In the rows, 128 means zero.
A state moves one step at a time under one of 6 hidden systems, and each row is a state written as 22 numbers. Each run below is a few steps of one system.
trace 1, Zenu, 10 rows:
[163 132 155 108 113 71 77 131 153 67 102 139 158 86 92 154 99 105 102 154 141 113]
[164 130 96 121 172 134 146 154 102 133 162 145 69 140 85 157 98 142 140 88 84 82]
[86 113 175 105 136 117 201 131 122 157 120 115 171 89 129 151 104 183 117 114 158 135]
[150 131 140 137 139 135 55 126 139 110 149 65 117 126 105 186 113 101 73 135 168 139]
[133 156 94 113 173 160 167 110 82 166 172 112 102 158 151 112 92 101 154 105 101 162]
[59 76 158 121 75 174 167 111 143 126 108 104 154 131 153 131 150 129 109 129 141 171]
[156 153 82 141 103 125 56 109 146 91 149 102 136 110 128 134 149 68 170 147 143 155]
[128 129 103 136 113 141 182 125 91 104 99 178 112 157 133 87 83 97 158 116 53 133]
[88 95 134 151 82 121 161 150 161 114 94 145 142 73 98 156 196 157 154 128 136 114]
[168 183 137 160 143 68 76 134 123 90 122 136 151 116 94 150 78 106 152 152 143 106]
trace 2, Zenu, 10 rows:
[103 74 101 92 87 196 118 127 134 99 150 143 138 124 128 142 114 132 163 92 61 100]
[137 133 117 75 99 112 146 109 137 101 112 144 174 22 113 140 126 106 149 128 118 138]
[140 102 130 106 107 118 132 140 120 61 135 144 92 128 52 180 75 89 124 128 107 101]
[126 135 97 137 135 144 186 143 96 137 144 114 129 70 102 181 94 166 178 86 136 105]
[125 134 168 147 127 112 162 122 112 103 94 88 142 93 100 184 81 109 70 132 164 162]
[130 145 99 170 161 154 131 135 109 137 180 75 76 154 93 191 129 92 141 111 141 151]
[77 149 141 164 128 158 185 106 91 155 119 97 167 140 164 126 90 116 149 124 130 187]
[97 126 120 186 90 165 93 113 139 117 107 93 119 126 126 153 185 73 99 148 126 178]
[109 183 94 157 127 125 126 113 108 128 143 152 128 151 127 96 131 67 209 157 102 153]
[73 118 136 183 67 163 148 128 116 110 66 175 141 132 132 108 139 136 136 144 84 109]
trace 3, posum (10 x 22):
[105 158 171 205 159 95 105 153 136 152 106 132 177 160 147 125 133 181 148 135 140 115]
[144 173 139 181 178 122 64 130 130 168 104 132 129 117 137 130 167 129 62 133 85 125]
[82 164 161 94 181 112 127 123 133 200 156 160 122 141 119 107 182 130 114 161 112 123]
[78 140 152 107 107 168 55 106 137 162 144 144 163 140 159 101 144 164 119 162 138 81]
[156 164 97 73 111 143 83 88 120 147 125 150 117 77 149 79 150 107 88 159 127 111]
[119 106 125 50 96 131 158 118 122 130 134 175 76 154 118 70 137 131 122 161 151 89]
[162 95 96 105 74 137 111 130 141 105 130 124 121 125 164 91 119 186 152 124 199 78]
[220 119 112 108 124 86 141 130 124 90 86 127 97 122 148 93 88 131 83 118 157 132]
[167 68 129 113 158 94 171 169 151 115 146 118 70 189 120 128 136 154 123 98 153 128]
[163 93 150 138 156 97 117 149 159 119 137 85 180 153 178 132 100 179 140 87 157 152]
trace 4, laz:
[172 169 121 103 180 93 134 127 102 161 152 147 103 171 154 73 88 148 137 135 151 108]
[123 67 150 119 115 155 124 139 152 147 111 118 111 174 176 97 158 189 72 115 147 114]
[184 145 119 87 152 71 73 119 169 133 154 105 140 115 149 103 157 122 130 149 186 144]
[160 90 128 87 134 129 115 132 129 104 135 157 111 210 161 69 79 128 121 117 90 115]
[152 74 111 85 123 123 132 142 186 135 132 122 145 94 162 112 200 170 138 92 127 137]
[167 119 160 77 128 61 87 130 161 70 123 149 174 126 118 118 77 105 127 143 130 124]
[169 74 91 97 146 151 123 152 141 110 154 140 98 135 118 145 122 145 131 68 62 99]
[128 98 159 65 138 92 180 129 155 130 121 123 186 60 135 143 111 159 128 103 139 148]
[144 94 146 101 126 138 71 136 139 73 157 102 128 132 82 191 76 100 97 118 118 113]
[149 128 87 83 162 153 176 119 102 147 169 105 129 85 136 147 93 124 154 76 98 155]
trace 5, tefiv:
[176 128 102 199 128 87 111 170 144 86 113 126 94 128 83 167 145 134 159 116 148 97]
[142 158 142 189 189 85 185 160 104 154 102 144 135 146 130 126 102 165 147 103 109 129]
[96 118 180 185 158 127 129 155 144 157 109 100 135 128 104 187 166 165 74 119 136 133]
[117 197 150 142 202 109 78 121 125 183 176 100 145 140 122 147 136 106 124 150 140 151]
[70 138 153 127 144 190 113 106 104 181 133 136 128 167 156 105 137 115 79 139 72 144]
[84 139 120 81 92 154 91 92 150 155 152 126 148 82 138 112 196 106 135 168 147 139]
[124 150 118 93 87 136 75 96 119 101 128 173 128 161 139 66 98 91 147 176 117 100]
[151 104 67 109 70 167 146 124 122 123 103 166 88 98 142 84 160 152 143 119 115 83]
[155 120 137 105 89 62 159 141 143 87 95 159 135 106 115 101 118 159 155 152 196 92]
[192 110 109 169 135 113 114 165 121 100 120 122 72 171 116 136 97 171 115 106 156 74]
trace 6, posum (10 x 22):
[94 115 191 110 169 102 156 150 137 155 161 100 136 159 105 165 96 170 118 131 181 116]
[141 139 127 148 150 173 56 114 119 145 156 59 148 139 156 162 94 134 87 110 143 138]
[121 138 131 79 160 138 156 95 118 158 148 105 116 123 142 118 140 61 86 130 107 208]
[61 85 139 101 88 162 119 115 155 114 169 119 139 182 132 122 151 100 173 152 135 149]
[149 138 76 137 78 150 89 101 127 90 118 128 175 92 168 99 117 100 183 124 106 143]
[138 110 112 116 95 110 179 131 125 84 78 186 94 109 96 106 144 83 125 131 71 135]
[118 106 117 148 107 103 154 167 147 101 134 159 124 127 87 146 143 176 210 118 145 71]
[171 155 134 181 135 110 122 145 103 111 77 132 161 88 129 146 63 172 111 104 122 92]
[145 137 143 147 185 109 158 154 120 152 123 120 69 113 71 181 150 127 61 114 119 123]
[78 146 173 133 178 124 136 137 120 177 182 93 147 165 123 159 104 162 146 136 176 123]
trace 7, ruli:
[61 162 146 174 112 149 80 117 124 124 154 107 160 134 98 174 125 94 168 162 139 132]
[93 196 98 182 116 182 118 95 77 159 111 136 132 98 139 121 123 100 140 144 92 135]
[63 156 135 159 88 137 164 114 116 140 97 159 104 114 95 118 187 93 138 181 138 135]
[101 168 111 175 77 141 89 119 113 117 131 136 124 139 115 118 128 130 183 177 185 81]
[149 182 95 192 106 144 141 119 77 147 69 151 97 111 145 86 124 148 113 145 142 99]
[126 141 136 174 120 90 162 148 130 142 94 143 70 150 106 111 186 143 117 167 191 116]
[145 153 134 184 138 111 88 140 127 143 130 109 122 186 155 108 115 175 143 150 203 92]
[164 155 124 179 160 127 118 133 112 177 85 121 104 151 182 83 150 162 63 124 135 137]
[123 125 162 128 162 82 120 140 168 164 133 129 105 188 145 91 196 133 106 157 165 150]
[132 122 139 124 144 134 56 129 150 152 152 129 155 196 189 77 127 171 130 132 138 106]
trace 8, ruli (10 x 22):
[81 106 131 127 89 169 125 115 131 125 143 117 65 188 114 118 167 91 105 170 159 137]
[133 145 86 129 86 149 115 99 121 134 140 108 153 124 189 75 122 139 190 140 186 136]
[158 114 121 157 82 126 140 123 119 87 49 160 99 152 153 69 126 104 86 142 110 138]
[158 106 88 146 125 84 141 161 166 112 138 139 94 150 120 110 192 144 198 123 161 115]
[153 129 153 167 135 90 122 153 127 111 89 149 172 156 159 102 69 191 140 113 132 90]
[180 123 123 162 177 103 100 161 152 145 105 128 95 108 118 150 184 153 67 98 99 118]
[115 151 181 97 205 66 135 145 146 170 173 139 147 163 116 129 122 147 144 137 143 128]
[104 106 159 121 144 186 66 126 136 160 145 109 147 145 153 147 119 171 64 112 103 99]
[137 158 125 50 159 119 114 93 138 170 152 122 140 79 147 103 165 93 95 143 120 166]
[82 93 151 57 103 159 123 114 130 113 166 154 112 192 120 101 105 100 124 154 111 112]
trace 9, laz (10 x 22):
[143 136 135 171 199 87 136 157 148 142 149 96 121 133 100 182 167 104 134 101 113 179]
[74 140 184 152 177 123 134 134 120 150 146 125 183 182 138 141 81 129 150 119 92 157]
[86 136 137 146 152 178 72 117 142 170 144 108 158 111 140 153 179 116 96 120 71 150]
[80 185 149 76 146 126 117 89 113 159 152 162 155 108 114 105 131 74 137 175 95 140]
[68 121 118 110 79 202 101 111 114 136 141 169 119 129 117 118 136 136 138 150 91 65]
[136 169 96 107 83 138 130 100 109 140 101 152 128 34 124 107 151 133 135 158 153 98]
[137 129 128 125 81 122 151 129 94 89 99 162 64 136 82 119 93 118 104 164 160 77]
[163 125 79 164 114 136 169 148 111 133 125 109 78 110 126 139 138 184 159 107 194 91]
[159 133 154 175 126 89 158 136 115 107 77 98 122 143 149 122 86 142 82 137 197 149]
[158 113 115 176 173 116 122 156 140 131 154 83 72 203 124 148 151 116 119 110 156 157]
trace 10, ziz, 10 rows:
[114 185 118 134 145 161 171 102 54 163 122 137 132 105 137 124 60 120 129 123 98 127]
[96 112 132 140 85 160 160 122 122 127 110 97 76 94 88 171 166 114 77 148 174 134]
[127 191 114 144 133 109 107 108 107 122 164 101 139 138 122 131 92 91 190 165 190 146]
[128 125 97 187 96 187 167 117 79 128 84 119 92 158 167 101 102 126 106 112 118 141]
[130 133 116 151 106 82 166 132 158 122 105 116 117 103 116 124 208 108 152 152 190 168]
[122 150 142 200 119 105 95 141 120 95 111 144 144 206 137 106 82 119 177 149 128 116]
[157 128 85 188 137 142 147 148 128 164 87 136 104 110 161 105 193 172 126 91 102 124]
[103 152 188 141 147 49 137 147 154 133 96 170 145 138 98 114 165 122 118 174 139 130]
[128 139 122 176 151 155 46 150 130 148 154 132 114 180 131 136 134 169 136 125 114 62]
[135 166 134 107 167 121 147 114 115 200 108 152 135 86 161 81 162 159 84 132 110 130]
trace 11, ziz:
[139 143 133 162 117 85 182 137 108 122 94 136 93 178 138 80 116 133 142 163 200 129]
[158 114 122 204 118 109 119 153 140 121 97 103 109 182 163 106 144 176 132 122 190 121]
[169 146 136 176 172 66 135 148 144 146 92 131 129 169 171 80 159 142 122 124 141 162]
[115 99 165 169 155 104 115 159 163 145 116 141 119 213 148 102 181 158 113 128 111 129]
[125 134 145 139 167 107 67 140 173 170 135 142 174 143 171 95 190 171 135 125 111 122]
[125 125 160 102 152 124 75 127 147 153 114 180 138 154 145 84 154 133 73 143 60 107]
[112 111 132 57 139 141 84 131 159 163 169 166 118 126 124 108 186 154 123 141 105 78]
[128 130 151 42 120 131 86 108 132 138 140 168 159 108 141 94 95 158 104 149 121 71]
[173 99 109 40 117 149 100 118 129 116 149 139 84 107 121 118 113 136 75 126 131 82]
[152 105 131 21 130 110 159 116 128 123 170 127 115 121 123 113 81 143 132 127 171 113]
trace 12, tefiv:
[116 121 86 155 112 176 113 133 112 103 166 107 72 135 73 188 133 92 153 117 115 111]
[102 176 121 147 123 129 194 109 84 145 111 130 176 94 151 114 82 130 186 124 129 156]
[98 112 144 188 74 152 120 133 125 83 82 118 102 130 87 172 143 95 86 149 135 131]
[130 191 85 164 156 114 140 127 107 150 168 123 118 121 111 134 140 106 216 136 145 140]
[71 127 166 199 97 157 160 132 105 127 66 148 145 160 147 112 108 147 108 137 106 126]
[127 165 103 178 124 120 96 129 144 143 132 102 107 82 99 162 213 113 141 150 169 132]
[100 181 154 162 152 105 134 130 98 149 121 171 133 196 137 79 95 121 156 163 114 119]
[102 116 112 176 100 186 108 132 136 165 102 122 112 110 145 129 204 175 98 122 125 104]
[132 193 153 117 144 60 107 115 137 147 125 151 148 120 126 89 146 114 142 191 182 126]
[119 110 124 150 117 171 92 140 118 143 129 154 74 205 139 95 140 154 98 133 105 74]

Which system made each of these runs?
trace 13 (2 x 22):
[116 77 124 111 115 157 106 128 142 77 163 113 147 183 132 143 85 84 159 105 77 159]
[131 98 91 109 112 145 149 126 148 99 132 117 173 77 138 146 136 101 180 83 73 178]
	posum
trace 14:
[144 121 186 126 194 53 124 168 158 138 136 136 113 166 92 150 138 147 92 135 150 117]
[132 130 144 122 193 146 77 140 134 178 181 91 143 160 152 150 111 179 110 102 132 110]
	ruli
trace 15:
[187 162 150 129 212 57 100 147 135 147 133 138 128 162 134 112 107 131 104 123 113 132]
[106 84 155 107 172 154 140 150 147 177 145 128 114 153 137 140 166 170 75 92 81 123]
	tefiv
trace 16, 2 rows:
[90 143 89 147 102 202 120 102 108 162 123 141 149 126 182 85 154 132 158 124 80 133]
[108 138 134 116 77 106 137 108 148 113 74 165 141 72 117 98 184 96 117 176 135 143]
	posum
trace 17 (2 x 22):
[119 108 115 82 61 158 104 105 129 115 144 121 125 143 159 89 107 153 145 158 203 91]
[210 124 88 99 94 109 122 110 121 89 99 127 113 117 170 69 99 119 117 127 161 135]
	ziz
trace 18, 2 rows:
[97 82 121 180 92 172 179 139 110 100 100 121 90 187 131 130 119 110 125 109 100 156]
[112 146 114 183 125 97 143 135 154 130 127 97 159 89 127 151 191 118 189 129 162 175]
	laz
trace 19, 2 rows:
[126 95 123 121 105 163 68 144 134 94 160 137 110 169 106 149 91 156 141 126 128 50]
[182 152 99 83 159 118 160 117 110 162 124 130 147 51 160 105 115 162 121 95 128 125]
	ziz
trace 20:
[183 174 108 85 152 112 110 117 100 134 130 143 99 60 93 138 104 122 87 135 132 84]
[119 96 143 79 126 150 191 136 97 138 139 135 76 148 107 133 84 167 97 122 154 87]
	laz
trace 21, 2 rows:
[132 110 124 176 122 100 166 159 143 102 111 107 170 83 118 174 125 170 191 90 149 130]
[148 153 155 190 157 95 118 148 110 93 93 123 136 125 88 181 71 106 93 117 100 131]
	posum
trace 22 (2 x 22):
[171 107 112 88 134 87 158 149 123 89 144 163 76 174 98 102 88 121 163 127 128 95]
[154 72 115 136 118 144 172 153 132 122 118 108 137 113 158 141 107 211 139 66 144 104]
	tefiv
trace 23:
[62 129 144 163 101 157 116 124 132 149 108 170 133 184 150 78 172 131 148 159 93 122]
[127 150 106 143 98 126 68 122 158 139 104 164 148 93 148 88 205 150 145 153 125 92]
	ziz
trace 24, 2 rows:
[92 85 161 123 116 116 179 128 165 126 91 129 160 107 142 125 184 112 102 121 102 192]
[129 129 126 140 131 106 43 136 168 87 170 119 150 150 98 159 141 87 179 142 115 130]
	Zenu
trace 25, 2 rows:
[151 137 103 103 126 111 163 116 119 128 112 174 83 167 148 46 149 83 131 147 98 154]
[99 70 138 123 74 125 141 150 165 108 123 154 129 158 133 103 164 182 176 139 167 85]
	ziz
trace 26 (2 x 22):
[157 149 128 139 138 66 168 138 129 130 126 109 87 130 106 126 147 131 143 155 226 136]
[144 132 145 194 136 119 128 140 107 121 117 102 121 213 161 111 71 155 131 127 174 125]
	ziz
trace 27 (2 x 22):
[98 117 145 101 140 180 144 103 96 145 158 87 94 173 136 138 87 93 70 128 128 162]
[94 108 104 108 100 169 134 99 139 136 167 71 134 130 155 136 163 97 157 132 169 190]
	posum
trace 28 (2 x 22):
[135 105 128 125 166 129 144 136 127 112 171 86 145 185 147 148 72 102 162 88 108 183]
[108 75 133 142 121 151 137 130 154 108 127 88 174 120 154 159 140 102 129 85 78 199]
	posum
trace 29:
[117 153 112 177 160 177 88 120 120 176 158 66 108 130 135 174 164 128 99 115 143 147]
[78 174 166 122 151 125 155 93 107 170 126 118 157 147 158 95 122 90 117 165 140 190]
	ruli
trace 30 (2 x 22):
[121 146 173 106 149 114 104 134 122 128 119 152 175 70 90 170 82 148 96 126 86 83]
[115 142 132 86 157 159 114 130 109 155 174 127 98 85 68 189 116 134 97 123 112 79]
	posum
